Some points:
[ 1.9  1.1  0.4  0.7 -1.5  0.2 -1.3 -1.   1.3  0.7 -0.6  0.1 -2.1 -0.4
  0.8  0.9  1.5 -1.1  1.  -0.8  1.6 -1.2 -0.2  1.2]
[ 0.7 -0.3 -0.8  0.1  1.2  0.5  0.   2.4 -1.8  0.2 -1.1 -0.8  0.4  0.5
  1.3  0.1 -0.2  0.8 -1.9 -1.6  0.  -0.6 -0.1  0.1]
[-1.5 -2.4 -0.7 -0.2 -0.3 -0.8 -1.3 -0.4 -1.2 -1.8 -1.7  0.1 -0.9 -0.5
  0.   0.4 -0.5 -0.1 -0.2 -0.8  0.8 -1.4  0.   0.2]
[-0.7  0.4  1.1  0.8  0.8 -1.1  0.4  0.1 -0.3  0.7  0.1  0.1  0.7  1.6
 -0.7  0.2 -0.9  0.6 -0.8 -1.1  0.5 -0.6  0.9 -2. ]
[ 1.2  1.7 -0.4 -0.1  0.9 -1.1  2.1 -1.1  0.6 -3.1 -1.1  0.2  0.2  1.8
  0.1  0.6  0.   0.9  0.9  0.9 -0.5  0.5 -0.3  0.3]
[ 0.  -0.1 -0.5 -1.3  1.1 -0.8 -0.7 -1.3  0.3 -0.6  1.1 -0.2 -0.5 -1.5
 -0.9  0.4 -0.9 -0.7 -0.5  1.6 -0.2  0.1  1.5  0. ]
[-1.9 -1.2 -0.4  0.7  0.   0.5 -0.8  0.1  0.6  0.5  0.4  0.7 -0.4  0.1
 -0.8  0.7  1.2  0.8  0.   0.2 -3.3  0.2 -1.6 -0.3]
[ 0.5 -1.1  0.4  0.1 -1.1  1.7  1.  -1.1 -3.1  1.1  0.3 -1.   1.7  0.2
 -0.6  1.4 -0.6 -0.2  1.3 -0.1 -0.7 -1.5  0.1  0.7]
[-0.2 -0.5  1.1  0.2  1.7 -0.2  1.2 -0.9 -0.4  0.6 -0.9 -1.   0.1  0.6
 -1.6 -0.5  1.8 -2.1  0.7 -0.1  1.1  1.6 -1.1 -0.4]
[-0.4  0.7 -1.   0.2 -0.3  0.5 -1.2 -0.6 -0.6 -1.2 -2.4  0.1 -2.1  0.1
  0.2  0.  -1.  -0.2  0.9 -1.1 -1.7  0.5  1.1 -1.4]
[ 2.5 -0.6  0.1  1.3 -1.1  0.4  0.8  0.   1.3 -1.8  0.3  0.2  0.5 -0.5
  0.1  0.2 -0.9  0.7 -0.1 -0.9  1.2 -0.4 -0.7 -0.2]
[ 0.3  0.4 -1.7  0.9 -0.1  0.4  0.3  0.8  0.4  1.2  0.3 -1.3  0.8 -1.8
  1.1 -0.7  0.9 -0.1  0.4 -0.2  0.   0.9  0.1 -1. ]
[ 0.6  0.6  0.   0.6  0.9  0.9 -0.3  1.4  0.3 -1.4  0.2 -0.2  1.2 -1.5
  0.3  0.5  1.3 -0.6 -0.6  1.3  0.4 -2.4  0.6  1.5]
[-1.7  0.7  0.3  0.1  0.4  0.9  0.6 -1.5  0.9  1.  -0.7  1.  -0.8  0.3
  0.7  0.  -0.1  0.3 -1.2  0.3  0.2  0.4  0.4  1.9]
[-0.5 -1.8 -2.   0.3 -1.3 -0.8  0.5 -0.9 -0.8 -0.8  1.5 -0.5 -0.1  0.2
  0.9 -0.5  1.1  2.1  0.   0.2 -0.2  1.4  0.3  0.9]
[-0.7 -2.  -0.7 -1.4 -0.7  1.2  0.2  1.3  0.9 -0.9 -1.6 -1.3  0.4  0.
  0.8 -0.7  0.1 -1.5  0.2  1.4  1.2  0.9 -0.4 -2.7]
[-0.7 -2.4 -0.3  0.2  0.7 -0.4  0.9  0.   1.8  0.9  1.7 -0.4 -1.7  1.7
  1.3  0.6 -0.4 -0.4 -0.3  0.4  0.2 -0.5  0.3  0.7]
[ 0.7  0.9 -0.2 -1.5 -0.8 -0.1 -0.3 -0.8 -2.3 -1.   0.8  0.7  0.  -1.
  0.2 -0.2 -0.1 -1.3 -0.5 -1.   0.4  1.7  1.   0.1]
[ 0.5 -0.2  0.4 -0.7  0.1 -0.9  0.2  1.4  2.2  0.4 -0.6 -1.3  1.3 -0.8
 -0.1  0.8 -1.6  0.   1.2 -2.  -1.   1.1  0.9  1.4]
[-0.1  1.3  0.2  0.9  0.5 -0.5  0.2  0.5 -1.8 -0.1  0.9 -1.5 -1.1 -1.1
 -0.1  0.5 -0.5  1.  -2.3  1.5  1.3  0.9 -1.7  0.1]
[ 0.3  0.   0.6 -0.6 -0.8 -1.7 -0.2  1.5 -1.   1.2  0.5  0.7 -0.4  0.6
 -0.4  1.2 -0.5 -0.7  2.3  1.   0.7  1.9 -1.3  0.5]
[ 1.7 -0.9 -0.4  0.5  0.3  0.8  0.4  1.  -0.3  0.4  0.3  2.1 -0.7  0.7
  0.4 -0.1  0.1 -0.5 -0.8  0.7 -0.9 -0.8 -0.6 -0.2]
[ 1.3  0.8  0.2 -0.4 -0.7 -0.1 -1.6 -1.3  1.1  1.5  0.1 -0.6  0.6  0.7
  0.9  0.2 -0.3  0.9 -0.3  0.5  0.2 -0.1  1.3 -1.8]
[-0.7 -1.1 -0.7  1.   0.2  1.9 -0.2 -0.5  0.5  0.2  1.2  1.8  0.2 -0.1
 -1.2 -0.3 -1.4  0.4  0.7 -0.3  1.6  1.1  0.9 -0.2]
[-2.7  0.3  2.9 -0.4 -0.6 -1.7  2.2  1.3 -0.4  0.6 -1.   2.4 -0.4 -1.8
  1.2 -0.4 -0.1  1.4 -0.2  0.2  0.6 -0.8  1.5  0.5]
[ 1.1 -0.5 -1.   0.9  1.6 -0.7  1.  -0.5 -0.3  1.1 -0.3  1.  -0.9 -1.3
 -0.6 -0.5  0.5 -0.4  1.1 -1.8 -0.1  0.3  0.3 -0.5]
[ 0.9  0.5 -0.2  0.  -0.3 -1.2  0.3  0.1  0.7  0.4  1.6 -0.5 -0.8  0.7
  0.4 -2.   0.6  0.7  0.1 -0.7 -0.9 -0.5 -0.8 -0.7]
[ 0.1  0.  -0.2 -0.7  0.4  0.2  0.8 -1.3  0.   0.4  0.4 -1.3 -0.5 -0.9
  0.8 -2.  -2.4 -0.6  0.8  0.4 -0.7 -1.8 -1.8  0.5]
[ 0.  -0.5  1.3 -0.1  1.1 -0.1 -2.1  0.   1.1 -0.4 -0.6 -1.1  0.7 -0.3
 -2.  -0.2  0.8  0.7  0.3 -0.2  0.7  0.3 -0.1  1.4]
[-0.8 -0.1  2.4 -1.3  1.  -0.6 -2.1 -0.2 -0.8 -0.1  1.4  1.2  0.4  0.4
  2.2  0.3  0.5 -0.2 -1.1 -0.7  0.3 -0.3 -1.5 -0.8]
[ 0.4  0.5  1.2  0.3 -0.7  0.2 -1.5  1.5 -1.1 -1.1  0.6 -0.1  0.   1.1
 -1.1 -2.4  0.4 -0.6  0.7 -0.3 -0.8  0.1  1.5  1.5]
[-2.3  1.9 -2.7 -0.8 -0.3  0.7  0.2  0.3  0.6 -0.2  1.   0.5  0.9  0.7
  0.3  0.4  0.3 -0.2  0.7 -1.1  0.5  0.7 -1.1  0.1]
[ 0.  -0.3  1.  -0.7  0.4  0.9  1.8 -0.8 -1.1  0.3 -0.5 -1.5  0.6 -0.2
  0.8  0.5  1.5  1.5 -0.2 -0.1 -0.2 -0.8  0.7 -0.5]
[-0.8  1.9 -0.6  0.7  1.4  1.8 -0.2  1.2 -1.3  0.7 -0.2 -1.4 -0.4  0.6
  1.1  0.7 -0.8 -0.4  0.7  1.3 -0.1 -0.3  0.3  0.9]
[ 0.4  0.8 -2.8 -1.4 -0.9 -1.1 -0.2 -0.4  0.3  1.3 -1.6  0.6  1.5  1.1
 -1.8 -0.7  0.6  0.1 -0.6  0.   1.3 -1.5 -0.3  0.7]
[ 0.6  0.5  1.4 -1.4 -0.8  1.9 -0.4  0.9  0.8  0.3 -0.5  0.1 -1.8 -0.2
 -2.4  0.2  0.1  2.2  0.8  0.4  0.2  0.4 -0.6 -1.1]
[ 1.2  0.3  0.  -1.4  0.2  1.4  0.4 -0.1  1.3 -0.8  1.6  0.5  0.1  0.2
 -1.3  0.3 -0.4 -1.8 -1.5 -1.5 -1.   0.1  0.3 -0.1]
[ 1.3 -1.  -0.9 -0.4 -0.5 -2.2  0.   0.4  0.1  0.2  0.2  0.2  0.1  0.
 -0.6  0.5  0.4 -0.3 -0.1  2.7 -1.6 -0.5  0.9 -0.4]
[-2.9  1.   1.9  2.3 -2.6 -1.3  1.3  0.2  0.7 -0.1 -0.4 -0.4  0.1 -0.4
 -0.9  0.6 -0.3 -1.6 -2.7 -0.4 -0.7 -0.5  0.  -0.8]
[-0.7  0.6  0.6  1.2  0.5 -0.1 -1.3 -0.5  0.1 -0.8  1.   1.   1.4  0.2
  0.2 -0.5 -0.1  0.3  2.4  0.8  0.3 -1.2  0.1 -1.8]
[ 1.3  0.   0.8  0.5 -0.1  0.5 -1.3 -1.   0.7  0.2 -1.9  1.2  1.7  0.1
  0.8 -0.6 -0.3  0.  -1.   1.  -0.6  2.6 -0.7  1.7]
These points spread out most along one direction. Take the direction at right angles to it along which they spread out most. Go by this last direction. For each point below, how far along it does it lie, from 0 to 99? 50 is the average, and the first point above lies past it. One standard deviation of the points above along it is 16.
[ 0.4  0.8 -2.8 -1.4 -0.9 -1.1 -0.2 -0.4  0.3  1.3 -1.6  0.6  1.5  1.1
 -1.8 -0.7  0.6  0.1 -0.6  0.   1.3 -1.5 -0.3  0.7] 50
[ 0.4  0.5  1.2  0.3 -0.7  0.2 -1.5  1.5 -1.1 -1.1  0.6 -0.1  0.   1.1
 -1.1 -2.4  0.4 -0.6  0.7 -0.3 -0.8  0.1  1.5  1.5] 64
[-0.8 -0.1  2.4 -1.3  1.  -0.6 -2.1 -0.2 -0.8 -0.1  1.4  1.2  0.4  0.4
  2.2  0.3  0.5 -0.2 -1.1 -0.7  0.3 -0.3 -1.5 -0.8] 54
[-0.5 -1.8 -2.   0.3 -1.3 -0.8  0.5 -0.9 -0.8 -0.8  1.5 -0.5 -0.1  0.2
  0.9 -0.5  1.1  2.1  0.   0.2 -0.2  1.4  0.3  0.9] 30
[ 0.6  0.5  1.4 -1.4 -0.8  1.9 -0.4  0.9  0.8  0.3 -0.5  0.1 -1.8 -0.2
 -2.4  0.2  0.1  2.2  0.8  0.4  0.2  0.4 -0.6 -1.1] 74
[ 1.3  0.8  0.2 -0.4 -0.7 -0.1 -1.6 -1.3  1.1  1.5  0.1 -0.6  0.6  0.7
  0.9  0.2 -0.3  0.9 -0.3  0.5  0.2 -0.1  1.3 -1.8] 58
[ 0.  -0.1 -0.5 -1.3  1.1 -0.8 -0.7 -1.3  0.3 -0.6  1.1 -0.2 -0.5 -1.5
 -0.9  0.4 -0.9 -0.7 -0.5  1.6 -0.2  0.1  1.5  0. ] 54
[-0.7 -2.4 -0.3  0.2  0.7 -0.4  0.9  0.   1.8  0.9  1.7 -0.4 -1.7  1.7
  1.3  0.6 -0.4 -0.4 -0.3  0.4  0.2 -0.5  0.3  0.7] 42
[ 0.3  0.4 -1.7  0.9 -0.1  0.4  0.3  0.8  0.4  1.2  0.3 -1.3  0.8 -1.8
  1.1 -0.7  0.9 -0.1  0.4 -0.2  0.   0.9  0.1 -1. ] 31
[-0.8  1.9 -0.6  0.7  1.4  1.8 -0.2  1.2 -1.3  0.7 -0.2 -1.4 -0.4  0.6
  1.1  0.7 -0.8 -0.4  0.7  1.3 -0.1 -0.3  0.3  0.9] 18
[ 1.2  1.7 -0.4 -0.1  0.9 -1.1  2.1 -1.1  0.6 -3.1 -1.1  0.2  0.2  1.8
  0.1  0.6  0.   0.9  0.9  0.9 -0.5  0.5 -0.3  0.3] 53
[ 0.6  0.6  0.   0.6  0.9  0.9 -0.3  1.4  0.3 -1.4  0.2 -0.2  1.2 -1.5
  0.3  0.5  1.3 -0.6 -0.6  1.3  0.4 -2.4  0.6  1.5] 34
